In the rows, zero is written as 128.
Turns, then the turns between two rows, first turn first; the first pair answered:
U:
[133 118 118 149 137 108 139 100 121 119 140 151 136 134 116] |-> [129 119 126 151 153 114 120 106 125 112 134 146 118 149 130]
[151 97 106 109 136 137 157 144 145 142 126 103 143 141 128] |-> [148 96 106 111 142 134 152 147 147 130 122 102 136 148 138]
[126 139 139 121 145 125 103 128 125 122 125 105 119 157 154] |-> [141 143 144 114 127 139 118 116 118 166 137 112 144 132 119]
[144 160 154 141 106 115 136 106 99 118 162 123 135 123 129] |-> [136 158 152 145 115 109 129 112 102 98 156 120 121 135 145]
P:
[131 160 142 126 147 114 115 105 148 114 144 149 118 150 122] |-> [126 161 143 124 150 122 106 123 145 124 132 150 111 153 139]
[103 106 121 126 120 120 131 159 95 152 118 138 152 110 148] |-> [110 106 117 129 112 108 148 140 96 142 133 136 165 101 127]
[172 165 129 108 166 137 92 119 142 129 129 131 109 113 140] |-> [167 163 125 104 159 143 93 138 134 142 120 137 111 108 153]
Z:
[137 111 137 94 134 138 119 109 168 142 134 94 131 157 129] |-> [133 101 118 99 113 115 150 107 162 122 144 99 151 143 124]
[106 139 115 140 129 132 146 153 129 123 110 139 121 128 166] |-> [129 155 146 137 149 160 121 117 142 155 123 132 112 134 128]
[148 143 170 131 159 155 94 76 142 166 156 115 120 143 68] |-> [116 107 97 143 92 81 185 112 115 94 162 129 170 103 102]
[110 107 91 139 116 88 160 150 113 67 141 133 140 127 155] |-> [121 132 143 128 173 148 79 153 129 117 118 122 86 166 163]
Now pairs of rows:
Between the rows of a pair lie two turns.
[112 114 144 99 157 109 121 113 133 120 144 153 120 134 118] |-> [106 113 143 95 157 117 114 133 128 135 131 158 116 134 135]  P then P
[138 99 88 113 127 93 114 162 104 92 116 180 137 140 164] |-> [178 117 117 102 122 126 114 114 106 164 140 182 165 116 88]  Z then U
[118 119 111 132 115 121 143 144 126 113 126 121 126 131 145] |-> [139 133 135 128 127 142 129 110 136 141 140 117 127 131 106]  U then Z
[102 120 131 125 143 134 107 159 122 110 112 128 118 148 168] |-> [132 126 134 128 120 126 145 95 125 121 156 129 162 118 87]  Z then U
[91 117 124 124 148 102 120 142 134 127 145 141 120 138 131] |-> [97 124 135 122 154 116 108 137 135 147 146 139 118 139 122]  Z then P
[133 120 127 100 109 143 141 162 142 183 105 127 161 88 127] |-> [135 121 131 100 111 146 137 158 142 185 106 127 159 89 126]  Z then Z
[116 137 119 102 129 131 118 142 128 173 108 146 124 115 127] |-> [115 129 100 111 112 100 152 120 128 136 129 145 142 105 110]  U then P
[146 116 120 138 152 105 113 87 144 94 143 139 106 129 109] |-> [130 108 108 139 151 101 112 121 139 83 125 141 96 134 147]  Z then P
[133 118 134 148 114 139 121 139 135 146 128 150 129 119 168] |-> [138 121 142 146 115 146 118 132 137 157 131 150 129 117 158]  P then Z
[108 146 150 115 144 179 72 153 141 185 107 139 110 150 153] |-> [128 137 121 123 86 135 155 98 132 169 159 148 183 98 74]  U then P
[121 118 121 132 121 107 146 113 135 89 149 125 129 137 124] |-> [132 133 152 125 147 143 107 109 143 127 140 121 108 151 117]  P then U
[132 126 126 112 116 131 129 117 118 127 137 124 131 127 109] |-> [128 124 126 116 121 124 127 114 120 110 138 121 126 133 114]  P then U
[118 108 121 126 107 111 144 154 125 110 106 124 127 119 156] |-> [149 127 157 120 126 142 122 105 139 151 126 119 127 120 98]  U then Z
[103 120 106 142 89 124 174 184 137 140 107 138 129 135 159] |-> [111 135 140 138 128 156 123 176 149 165 98 130 95 161 161]  P then Z
[147 125 135 114 125 124 136 116 127 136 144 126 147 120 99] |-> [142 120 129 122 131 108 137 111 132 103 146 122 137 130 110]  P then U
[126 160 138 119 160 153 84 101 183 124 137 139 96 152 122] |-> [117 147 115 130 147 116 114 92 182 71 149 137 107 150 126]  Z then U
[146 111 107 120 82 169 160 122 94 154 129 128 153 106 89] |-> [117 103 96 122 99 167 135 176 92 128 92 126 116 131 162]  Z then U
[113 130 119 140 100 134 125 123 123 146 113 96 168 99 111] |-> [119 135 130 146 117 131 113 95 135 125 126 86 156 113 96]  P then P
[148 128 152 140 105 148 156 108 112 169 166 135 191 88 76] |-> [114 105 109 149 87 105 184 155 101 105 148 139 190 90 137]  Z then P
[126 129 144 133 155 134 92 132 144 131 114 134 98 155 157] |-> [145 134 152 137 151 131 104 87 150 132 141 130 115 144 109]  Z then P
[115 141 114 124 122 145 124 161 117 143 111 133 121 145 166] |-> [118 136 102 125 102 136 149 156 110 146 121 138 145 126 149]  U then U
[110 117 98 129 109 124 138 153 148 142 101 142 153 127 175] |-> [129 123 108 127 99 127 151 117 150 166 125 142 176 110 124]  Z then U
[101 182 139 133 161 126 141 147 114 159 136 123 124 148 159] |-> [101 174 121 137 134 102 177 135 109 139 151 127 150 130 144]  Z then Z
[128 107 155 130 120 157 92 122 128 212 110 108 115 142 129] |-> [102 89 118 133 93 126 125 166 111 179 97 116 127 130 176]  U then Z
[151 144 136 125 89 152 145 130 121 169 134 143 166 89 94] |-> [111 128 113 131 103 133 130 188 119 113 99 140 129 120 182]  Z then U
[125 111 82 132 101 124 177 101 106 137 152 174 180 99 123] |-> [127 135 137 123 177 182 77 114 129 167 117 157 104 157 159]  U then U
[105 134 129 128 113 87 151 81 123 170 155 109 154 124 34] |-> [61 124 125 138 162 75 98 136 134 96 110 95 81 186 138]  U then Z
[154 147 163 137 189 153 54 116 147 135 116 115 67 195 132] |-> [113 103 73 153 110 66 160 165 116 47 119 132 122 153 179]  Z then Z
[115 157 120 131 146 118 88 88 152 77 121 130 103 149 134] |-> [132 156 107 126 103 113 135 72 138 113 143 143 155 105 85]  U then U
[150 135 140 127 121 127 141 104 122 157 157 132 151 118 85] |-> [150 142 157 129 152 138 108 99 135 146 150 124 121 143 96]  P then P
[88 123 139 136 143 106 146 165 110 140 93 144 138 117 143] |-> [106 127 142 136 131 106 163 132 112 151 117 144 161 101 99]  Z then U
[112 117 84 139 94 98 178 143 113 97 134 130 151 109 150] |-> [115 136 133 141 164 131 97 125 141 88 121 110 83 166 166]  P then U
[112 124 122 127 126 122 127 162 110 120 111 125 108 141 152] |-> [131 139 146 122 138 147 108 138 117 156 119 122 105 142 121]  P then Z
[128 119 162 137 162 119 84 120 148 93 121 129 121 172 158] |-> [154 131 178 120 143 154 93 110 138 176 129 140 151 138 111]  U then P
[128 130 150 146 151 147 122 125 116 188 109 137 123 116 92] |-> [96 108 110 164 141 92 150 146 115 95 104 133 115 130 143]  Z then U
[137 145 131 119 105 113 122 120 129 135 131 141 126 123 116] |-> [132 143 133 116 113 120 108 134 129 139 122 141 114 131 133]  Z then Z
[145 116 135 126 119 152 124 72 136 156 120 137 130 108 96] |-> [125 97 102 136 99 113 157 90 129 101 120 139 138 103 124]  Z then P
[141 134 141 124 133 127 135 106 131 129 150 116 134 132 103] |-> [129 124 121 129 120 108 152 122 125 104 146 120 138 128 122]  P then Z
[130 123 133 137 134 109 136 93 152 104 148 126 131 134 108] |-> [139 131 149 130 142 131 119 92 152 135 144 127 127 136 100]  P then U
[139 94 161 183 131 103 158 123 140 80 123 140 123 133 104] |-> [137 99 171 180 147 114 136 126 146 82 115 137 106 147 115]  P then Z
[117 124 136 105 98 152 149 182 130 154 152 143 151 79 149] |-> [100 115 127 123 119 118 143 171 145 69 153 129 123 110 176]  P then U
[126 141 136 114 126 141 108 140 135 158 117 125 129 136 133] |-> [116 130 112 118 103 117 139 148 127 134 121 127 145 123 140]  Z then Z
[108 132 112 140 151 112 119 157 126 105 105 129 90 139 185] |-> [142 155 153 128 169 151 94 112 136 168 122 127 91 134 122]  P then Z
[123 115 108 113 108 105 145 104 132 109 168 121 155 118 130] |-> [108 118 121 110 141 122 100 135 138 107 140 115 113 150 177]  U then P
[142 122 129 118 100 156 131 177 103 129 110 109 130 141 177] |-> [170 136 157 113 111 179 118 135 114 166 130 105 136 136 125]  Z then P
[142 134 137 127 137 141 121 92 135 135 143 113 122 140 107] |-> [127 121 113 134 123 112 145 104 130 95 141 114 127 138 127]  Z then P
[140 144 105 96 163 152 88 158 140 133 87 99 85 151 139] |-> [146 138 85 86 111 150 135 171 117 177 94 117 136 103 117]  P then U
[137 134 118 94 65 173 155 174 105 180 127 139 170 89 143] |-> [151 143 138 90 81 190 137 153 114 200 131 135 164 96 122]  Z then Z
[72 81 133 126 158 117 122 141 129 58 121 138 125 144 182] |-> [95 105 177 109 187 173 73 131 136 135 115 136 108 151 158]  Z then P
[129 142 146 97 134 147 115 169 111 184 101 149 116 147 184] |-> [164 153 164 100 129 144 134 89 123 191 148 143 145 130 96]  Z then P
[122 130 133 96 115 150 116 132 132 169 139 123 133 102 109] |-> [109 119 109 100 97 125 142 147 124 141 138 126 143 94 128]  P then Z
[106 104 107 97 95 120 126 164 92 123 106 132 171 108 156] |-> [104 105 109 96 101 123 119 169 94 124 103 131 165 114 164]  U then P
[139 121 118 149 142 102 147 133 132 77 128 123 112 146 131] |-> [149 133 143 146 163 126 119 121 141 102 127 117 98 157 120]  P then Z
[128 117 124 135 151 91 127 103 147 59 145 115 114 153 133] |-> [139 136 158 113 171 153 78 132 143 151 117 121 97 157 141]  U then P
[188 119 85 122 95 163 125 28 144 119 134 118 140 114 86] |-> [146 93 41 130 78 125 149 90 129 58 106 123 132 121 165]  Z then P
[120 131 134 123 143 153 102 162 127 137 107 139 99 146 171] |-> [144 132 132 117 106 153 146 132 119 179 135 149 150 102 108]  U then P
[136 122 142 120 129 161 121 122 125 156 118 132 127 108 127] |-> [121 114 128 124 128 148 125 146 120 134 105 133 120 113 158]  U then Z
[119 165 105 138 108 122 135 117 121 113 138 117 146 112 125] |-> [121 173 122 139 133 135 108 110 132 110 134 110 123 132 129]  U then Z
[132 165 143 113 114 175 87 151 116 180 98 129 98 157 138] |-> [113 137 86 125 58 115 165 166 95 125 110 141 142 123 147]  Z then Z
[130 125 129 144 154 95 118 84 144 55 145 102 107 159 127] |-> [112 125 128 131 160 124 90 154 131 97 100 111 87 166 186]  P then P
[137 88 150 137 125 108 141 82 152 130 135 134 114 149 93] |-> [139 91 154 133 123 115 140 83 151 147 135 137 117 144 87]  P then U
[124 149 155 124 90 159 115 112 142 199 135 153 145 74 93] |-> [109 130 118 139 63 108 162 107 138 129 150 153 166 64 99]  Z then P
[162 111 139 128 101 125 156 90 107 93 168 125 146 101 89] |-> [160 117 156 133 134 129 121 80 122 67 162 114 111 133 103]  P then U
[123 138 128 142 128 107 119 117 137 95 138 117 120 152 126] |-> [127 137 122 141 109 103 141 112 129 108 146 122 142 133 110]  U then Z
[116 120 118 135 143 116 120 152 133 95 107 122 111 135 175] |-> [137 135 137 118 133 156 114 152 123 179 107 131 131 111 140]  U then P
[126 129 130 147 154 152 129 140 144 98 112 112 85 156 159] |-> [141 137 135 131 131 182 138 152 129 179 111 127 115 125 131]  P then U
[133 127 106 109 134 168 132 103 134 101 108 141 101 124 112] |-> [137 127 104 106 125 173 138 108 130 118 108 143 112 114 107]  P then U
[129 127 148 120 112 108 126 113 109 146 135 139 119 113 97] |-> [115 118 132 124 104 90 138 128 106 120 132 139 119 113 118]  Z then P
[118 120 91 142 99 84 164 125 86 133 138 138 156 99 133] |-> [125 136 121 126 122 136 116 149 84 203 112 138 133 109 145]  Z then U
[136 149 152 136 162 135 83 101 149 116 136 112 100 154 116] |-> [151 152 152 132 143 142 102 87 144 147 149 117 126 131 82]  U then P
[74 126 138 125 127 121 123 158 129 114 92 138 131 147 159] |-> [98 143 170 118 142 153 99 127 137 159 101 134 129 148 120]  P then Z
[140 84 83 130 109 145 144 189 105 146 130 145 129 129 155] |-> [159 89 88 130 98 143 161 155 107 159 152 146 151 112 110]  Z then U
[114 104 127 112 126 97 126 132 125 135 116 148 123 118 134] |-> [119 109 138 109 134 110 115 130 126 154 116 147 120 120 129]  Z then P
[138 126 133 121 143 145 84 108 145 148 132 118 136 107 132] |-> [122 112 112 130 136 112 105 115 144 93 136 117 135 113 155]  Z then U
[129 115 111 136 106 104 162 111 128 115 151 134 154 100 99] |-> [122 127 137 120 137 155 100 163 125 171 107 136 112 124 148]  Z then U
[141 137 150 99 121 169 109 146 114 239 125 144 141 100 105] |-> [124 107 95 131 87 73 188 100 119 97 169 137 173 93 91]  U then P
